A state moves one step at a time under one of 7 hidden systems, and each row is a state written as 18 numbers. Each run below is a few steps of one system.
J_783, seq 1 (8 x 18):
[[-24  -6  -5 -25 -17  26   9   5 -31  30  16  17 -21  -9 -56  -9  37   1]
 [-10 -19 -50 -16   8   6 -18  35  -2 -38  10  33 -10 -18  -7 -35  27  17]
 [-14  12 -20  39  19  16  -8  33   4 -51  -1 -22  21 -21  28 -17 -22  13]
 [-11  15   0  11 -36  18  39   1   4  14 -30 -42  23  -2  25  16 -35  12]
 [ 20  -5   1 -12 -50 -10  10 -13   6  46 -24  -3 -14  57  19  -3  11   7]
 [ 24  20  20 -17  25 -17 -39 -12  -3  14   7   1 -19  38  18 -27  44  -9]
 [ 21  20  37 -25  39  18 -25 -24 -15 -35   7 -25   8 -30 -33  -6   8 -19]
 [ -7 -16 -14  14 -21  31  14 -16 -41 -20  13 -14  11 -24 -68  13  -9 -10]]
J_891, seq 2 (8 x 18):
[[-17  18   3 -19   9  12  22 -36 -37  29   3  18  -5 -32 -46  31 -14  -4]
 [ -8 -54 -16 -12 -44  -8  29  16  16  16   8  16  -6  -4 -45  14  10 -11]
 [-32 -29  -4  53   4 -17   1  52  38 -13  27  14   4  -7  13   6 -17  -4]
 [  3  19  20  -9  21 -15   9   2  39  -4 -23   9  11 -21  54  14 -48  13]
 [ 54   3   9   1 -16 -21  -5 -50   3  10 -19   6  -4  45  23  12 -25  -4]
 [  0  11   2   9  30 -36 -16 -24 -17  33  24  -1 -14  37   4   4  43 -25]
 [  0  -3  40 -45  35   0 -20  10  14  -2  19  16 -16 -30 -31 -10  34 -16]
 [  7 -12  -3   5   3  21 -12 -12 -16 -32  17  46  -6 -38 -51  11 -37   2]]
J_359, seq 3 (8 x 18):
[[-31  15 -22   3 -25  31  34 -17 -46  33  -3   9  -4 -15 -35  17 -12  12]
 [-19 -33 -77 -12  -9 -26  10  17  -2   6   5  28  -9   8   4 -10  31   9]
 [-11 -28   0  36  -2 -12 -13  59  48 -32  10  -2   7   1  26 -15  -8   1]
 [  1  39  30  15   2  14   7  -3  12   0 -26 -23  16  -5  49   7 -48  18]
 [ 49  12   3 -46 -14 -10   5 -58  -9  16 -32  -7   0  25  11   8  -3  -3]
 [ 29 -12  23   0   3 -10 -39  -9  -8  -2  21   4 -18  34 -32 -19  43 -25]
 [-37  24  36   1  40  23 -15  22 -12  -6  31   0  -5 -44 -30  -5  14  -8]
 [-25   0 -29 -13  -8  25  36 -10 -21   1  -8  19   5 -49 -33  23 -35  14]]
J_536, seq 4, 8 rows:
[[ 17  16 -29 -31  32  -2  12 -37 -12 -34 -26 -19  22 -35  15  14 -27   0]
 [  6 -33  -7  25 -57  13  30  -5  -8   0  -9 -35  18  13 -31  19 -17 -11]
 [-45  21   7  15  -8  -7  19  28   3  63   7 -11 -11  23  27  -4  22   8]
 [ 30   1  11 -51  10 -15 -24  12  37  -8 -21  12 -11  12  37 -29  20  10]
 [ 36   2 -11  51   5   1 -37 -18 -15 -46   9  13   5  21   3  -5 -30   2]
 [-18  22  -7  13  36  -4  13 -29 -43   4  13 -52  15 -10 -16  18  15 -25]
 [-13 -24   7 -34 -40  30  18  31   2   8  -5 -30  -1  -9 -39 -22  42  -3]
 [-31  16 -27  14 -10  19  -5  39   0   6  -4  43 -16  -4  29 -25 -12  43]]
J_111, seq 5:
[[-20  22  20  11  29   8  20 -28 -31   3  14 -38  15 -29 -34  32  -9 -27]
 [-17  -7  10 -29 -40   7  42  -6   2  55 -13   9  -8  -2 -21  23  -5   5]
 [-27 -21 -38  13   0 -27   0  34  22  21  17  60 -21   8  22  -3   3  14]
 [ -8   9  10  12  54 -22 -11  20  34 -38   8   1  13 -30  38   6 -26  -2]
 [ 42  14  37   8  -3  -5   4 -48   3  -5 -19 -21  15  12  11  31 -48 -12]
 [ 19  12   3 -21   1 -24  -8 -44 -22  47   3  16 -23  42  -3   5  28 -12]
 [-14 -22  29 -23  21 -12 -22  34  25   1  33  20 -20 -12 -29 -14  44 -17]
 [-12  -8  16  30  10  22  -3   6  -2 -34  22  21   8 -44 -41  22 -43  -4]]
J_836, seq 6 (8 x 18):
[[-24   1   8 -39 -28   4  26  31  19  49 -19 -20  -6  14  20 -15  37   9]
 [ 33  -6  32  21 -24   2 -40   8  20  -8   5  37 -20  38   6 -20 -10  10]
 [  7  49 -24  -1  56  -3 -27 -36 -38 -18   1   9  -2  -9  21  -9  -1   7]
 [ 24 -22  -7 -60  -5  -1  20 -14   6 -18 -23 -40  16 -17 -20   2  22 -18]
 [ -6 -12  14  48 -48  27  -2  14 -23   9  15 -29   0  29 -42  -8  12 -11]
 [-42  35   3 -17  17  18  -8  21 -12  37  10  37 -26 -17   3 -20  17  24]
 [ 31 -27 -28 -32  -5  -4 -16   5  27 -46 -17  43  -2 -15   4 -13 -15  17]
 [  3  15 -41  42   0   7   4  -7 -27 -30  -8 -48  26  15  26  -9  -8   2]]
J_891, seq 7 (8 x 18):
[[-41  -1  -3   8  -4  26  27  10 -32   7  18 -36  10 -31 -48  13  15 -13]
 [-31 -18  13  -6 -50  36  28  49  21  11  -8   1  -1 -22 -19  -4 -12  19]
 [ -9 -11 -40  36 -29   2   5  32  18 -13 -12  21   1  13  42 -13 -29  31]
 [  9  17 -24   6  18 -26   3  -5  16 -12 -22 -38  20  19  69  -8  -4   4]
 [ 39  35  48  -5   1   7 -24 -30  -7   5 -16 -43   2  35  16 -13  15 -11]
 [  3  35   9  -9   9  20 -30 -27 -47  26  10  19 -25  21 -16 -23  34   5]
 [-11 -10 -40 -45  11  15  -1   8 -25 -18  10  13  -7 -30 -40 -20  42   2]
 [-13 -26 -14  19  -8  29   6  24  -8 -47  13 -21  20 -42 -45   5 -12  -6]]
J_783, seq 8 (8 x 18):
[[ 25 -36 -32  14   8 -26   6 -30  -6 -39  11  -2  14 -11 -29  32 -23 -25]
 [-43 -23  10  46   0 -20  20  31  11  30  34 -12  -1   2 -13  23   8 -22]
 [-29   4  20 -38  -5  10  12  36  30  33  -5  37 -17 -26   7  -5  -2  23]
 [ 30   9 -21  -5   7  -1 -25 -17   5 -28 -15  59 -10   1  23  -8 -42  28]
 [ 11   7 -24  34  44 -39   2 -34  -5 -17   5 -22  19   6  32  28 -24 -19]
 [ -3 -22  51   0 -11 -18  28   2  28  27   6 -32  10  -2 -15  36  -7 -31]
 [ -6   3  30 -11 -21  10  -7  -2  -4  46  11  55 -34  10 -29   3   2   8]
 [  1   7 -40 -29  50 -23 -22 -13  -8 -17   9  53 -15 -19   9 -10   9   9]]
J_111, seq 9, 8 rows:
[[-16  13 -29 -39  13 -18  39 -31 -23  38 -18 -32   7  -4   5  20  21  -7]
 [-16 -28  26   9 -39 -13   9  44  42  38   9   4 -15  26   4  -6  21  -5]
 [-16  31   2  38  29   9 -31  14  -5 -15  16  50 -16 -12  18 -12 -29  25]
 [ 34   7  -4 -50  29  -2   3 -31   9 -36 -28  -5  15 -37  15   9 -28  -1]
 [ 34 -31  -2  19 -26 -31   7 -31  -1  11   1 -23   4  46 -13  19   4 -30]
 [-37  32  18  14  29   3 -12  11 -22  40  29  -2 -18  11  -8 -10  43 -10]
 [ -9  -4  41 -37  -8  32   1  30  26  -8  -2  24  -7 -45 -25  -8 -17  17]
 [ 16 -22 -57  23  -9 -10   5 -23  -9 -29  -2  41   3  -6 -12  20 -43   8]]
J_359, seq 10:
[[-46 -14  13 -20 -24  17  42  34   9  35   2 -31   3 -19 -25   6  27  -7]
 [-18   1 -25   4 -37  20   4  23  -4  22  -8  56 -20   7   8 -13 -17  40]
 [ 16  -4 -47   4  39 -34 -20   0  16 -41  -3  27   4  -1  47  -7 -15   8]
 [ 26 -15  37  20  -1  -8   3  -3  28 -31  -5 -54  27   1   6  17 -23 -28]
 [ -1  39  43   4 -25  22   7 -26 -27  52 -15 -33  -4  31   2   3   6   1]
 [  8   4  -6 -64  10  -4 -13 -13  -9  24  -2  39 -28   0 -15 -17  39   6]
 [  4 -24   2  20  19   4 -35  16   4 -48  37  39  -5 -25 -42  -5  -5  -7]
 [-38  16 -15  44  26   8  20   4 -21 -13  13 -32  22 -30  -2  22 -26  -4]]
J_822, seq 11, 8 rows:
[[-19  33 -22  26  53 -25   2 -16 -10   3   7  20   3 -15  41  20 -34   8]
 [ 21 -30  -2 -33  -7 -42  33 -17  35  10 -20 -24  13   5  13  29  -3 -21]
 [ 21   2  55  39 -17  -3 -21 -23  -7  23  22   4 -13  39 -27  13  -6 -21]
 [-19  32  18 -46  52  -9 -12  -9  -7  26  12  28 -20 -21   0  -3  27   3]
 [ 18 -52 -15 -21   0 -10  -1   8  22 -43  11  26   3 -34 -41  13  -9 -14]
 [-30   6   2  67  18   1   6   1 -21  -4  32 -14  13 -10 -15  26 -23 -16]
 [-40  -2   1 -27  -5 -17  46  24  23  54  -9  -7  -2 -10  21  18   9   1]
 [ 28 -29  14  16 -33 -14 -15   4  29   8   4  54 -20  28  -1   4 -27   6]]
J_822, seq 12 (8 x 18):
[[ -2 -10 -35  60  12 -34   7 -29 -19   2  24   9   6  16  -5  35 -21 -18]
 [-20   0  30 -10  22 -39  20  15  33  41   7 -28  -1  13  28  13  27 -24]
 [ 24 -12  61 -20 -21   4 -12  -2  34  13   2  42 -18  -1 -24  12 -23  -2]
 [ -2  21 -18   8  49 -12 -20 -40 -32  -4  19  51 -12 -18 -10  20 -21   1]
 [ -5 -34 -27 -21  37 -44  21   2  21 -10  12 -21  14 -22  -6  23  19 -32]
 [ -8 -25  56  39 -22   4   5  17  23  11  23 -18   3   4 -33  24 -18 -24]
 [-34  33  15  -7  16   1  11  -2  -8  53   7  45 -22 -13   2  15 -15  16]
 [ 13 -39 -39 -26  15 -42   0  -1  32 -12   0  52 -11  -6  11  11  -6  -1]]
J_536, seq 13:
[[  1  -6  13 -32 -41  19  35  18  32   4 -37 -20  14 -18  16   4 -27  15]
 [ 10  11  -2  27 -40  -5   8 -13   3  32 -20  19  -8  46  39   6 -30  23]
 [ 23   5  -1   1  28 -53 -10 -22  14  18   2 -14  -2  43  40   6  22 -22]
 [ 26 -15  42  20   0  -1 -39  12  11 -29  19 -28   0  23 -18 -24  30 -26]
 [-17  40   3  15  23  38 -31  -1 -46 -11  21   2 -10 -12 -25 -28  20   7]
 [-10  -5 -54 -47  13  16  11  -5 -28 -24  -8   1   4 -38 -23 -14  24  12]
 [-23 -30 -40  19 -31  13  32  33  13 -28  -6  -1  18 -25  -5   6 -32  17]
 [-24  30  15   6  -6   3  37   3  12  33 -24 -21  13  -5  43  20 -36  16]]
J_836, seq 14:
[[ 49 -21  42 -43 -26  13  -3 -12  22 -22 -21 -15   7  -7 -29   1 -10 -14]
 [ -9  14 -22  54 -16  16  -5 -25 -57  14  19  -4  -3  28 -28   3   2  -2]
 [-36   6 -11 -55  25  -4   7  29  11  24   3  11 -16 -24   4 -20  45   6]
 [ 32 -34   9  14 -28  19 -22  22  25 -56   0  15   3  -6 -17 -13 -25   4]
 [-23  49 -31  31  15  20  10 -18 -47   6  -9 -20   9  -3  24  -1 -18  22]
 [ 11 -12   8 -70 -20 -11  25   3  31  29 -31  -9  -3   6  17  -5  22   2]
 [ 32 -15  12  56 -27  -3 -36  -2  -2 -15  15   5  -8  51  -8 -13   0  -9]
 [-22  54   1 -16  61   5 -16 -14 -30  10   7  -4  -5 -20  13 -10  18   5]]

Which system made each of these runs?
seq 15:
[[  1  24  -8 -22  62 -34 -24 -25 -17  11  17   3 -10   6  11  -3  41 -20]
 [ 24 -28  28 -29  11   7  -9   2  13 -42  11 -20  10 -30 -51   3  10 -29]]

J_836
seq 16 (2 x 18):
[[ 14  17  50 -16   0   7 -35   4  17  19   8  55 -32  10  -5 -14  -2  10]
 [ 15  11 -26 -24  56 -13 -23 -27  -8 -39   4  41  -2 -35  -3   7 -19   2]]

J_822
seq 17:
[[-11 -36 -71  11   4 -35  10  28  21 -20   6  25   2   0  24  -2   1   7]
 [  1 -13  15  37  -8 -15   2  35  46 -20  -4 -33  19  11  41   0 -22  -3]]

J_359
seq 18 (2 x 18):
[[-32  31 -48   0  43 -26  17 -21 -28  27   2  -1   1  -5  33  14   4   7]
 [ 14 -59   4 -28 -26 -25  19  20  49  -2  -3  -3   5  -2 -13  15   7 -16]]

J_359
seq 19, 2 rows:
[[  5 -23 -28   3  -7 -43   7   3  30  24  -2  51 -16  25  36  13 -15  10]
 [  0  10  14  20  64 -43 -26   7  31 -14  20   4   1   2  42   3   1 -15]]

J_111
seq 20:
[[ -7  11 -17  30  -5  -3 -33  19 -11  16  17  42 -29  38  15 -30  25  17]
 [ 13  21  -9 -41  51  -1 -28   5  11 -41  -7   9   2 -25  29 -29   7  10]]

J_836
seq 21 (2 x 18):
[[  4 -10 -10  21 -27   4 -26  44  27  -7  -4  36 -16  25  32 -33  -6  30]
 [ 20  23 -17  11  43   4 -36  -9  -9 -58  -4  -5  13 -11  30 -23 -13   9]]

J_111
seq 22 (2 x 18):
[[ 45  -9  12  50 -29   7 -20 -20  -8 -30  -6 -25  12  41  -3  -2 -21 -11]
 [-37  49   3  10  31  -4   7 -11 -28  50   6 -13  -6  11  24   2  20   3]]

J_891
seq 23:
[[-15 -29 -10 -37 -12 -16  43 -11  10  31  -4  12   0 -25 -30  38  -5 -11]
 [-38 -23 -18  40   2 -37  22  28  22  31  24  27  -7   5  13  23  -8  -6]]

J_111
seq 24 (2 x 18):
[[ 20  -6   7  17 -59  44  -5  -1 -24 -17 -11 -36   6  20 -36 -20   5   2]
 [-23  19 -37   4 -16  19   7   4 -43  24  -2 -29  -5  28  -2 -30  48  10]]

J_783
seq 25, 2 rows:
[[-54  15 -12  -1  26  -1  36  17 -10  22   6 -41  15 -29   4  15  14  -9]
 [ 10 -12  19 -47 -48  30  15  28  30   5 -33  -9  -3  -5   1 -23   2  19]]

J_536
seq 26, 2 rows:
[[  3  23  45 -15  21  38 -14  -3  -3 -25   2  13   2 -51 -30   4 -33   5]
 [  3   8 -45  11  -1  10  20 -51 -56  -5  -3   2   7 -10 -34  26 -24   0]]

J_359
seq 27:
[[ -4  18  43 -18  -1  37 -10 -15 -32   8  17   8 -15 -23 -63   0   9  -9]
 [-15 -15 -61 -17   1  11   2  -1 -32 -21  10  30  -5 -27 -40  -9  15  10]]

J_783
seq 28:
[[ 11   2  47  19 -34  25  11 -27 -20  13   3 -27   5   3 -50  27 -25 -18]
 [-28  24 -34 -12   8  -3   9 -19 -42  52   7  10 -20  18  -8  -6  40   4]]

J_359
seq 29 (2 x 18):
[[ 22  21  37  16 -18  22  -4 -54 -40  13   1  -4  -4  15 -44  22 -22  -9]
 [-14  -4 -25 -54   1  -4  11 -15 -26  37   2  28 -22  -7 -29  -4  40   0]]

J_111
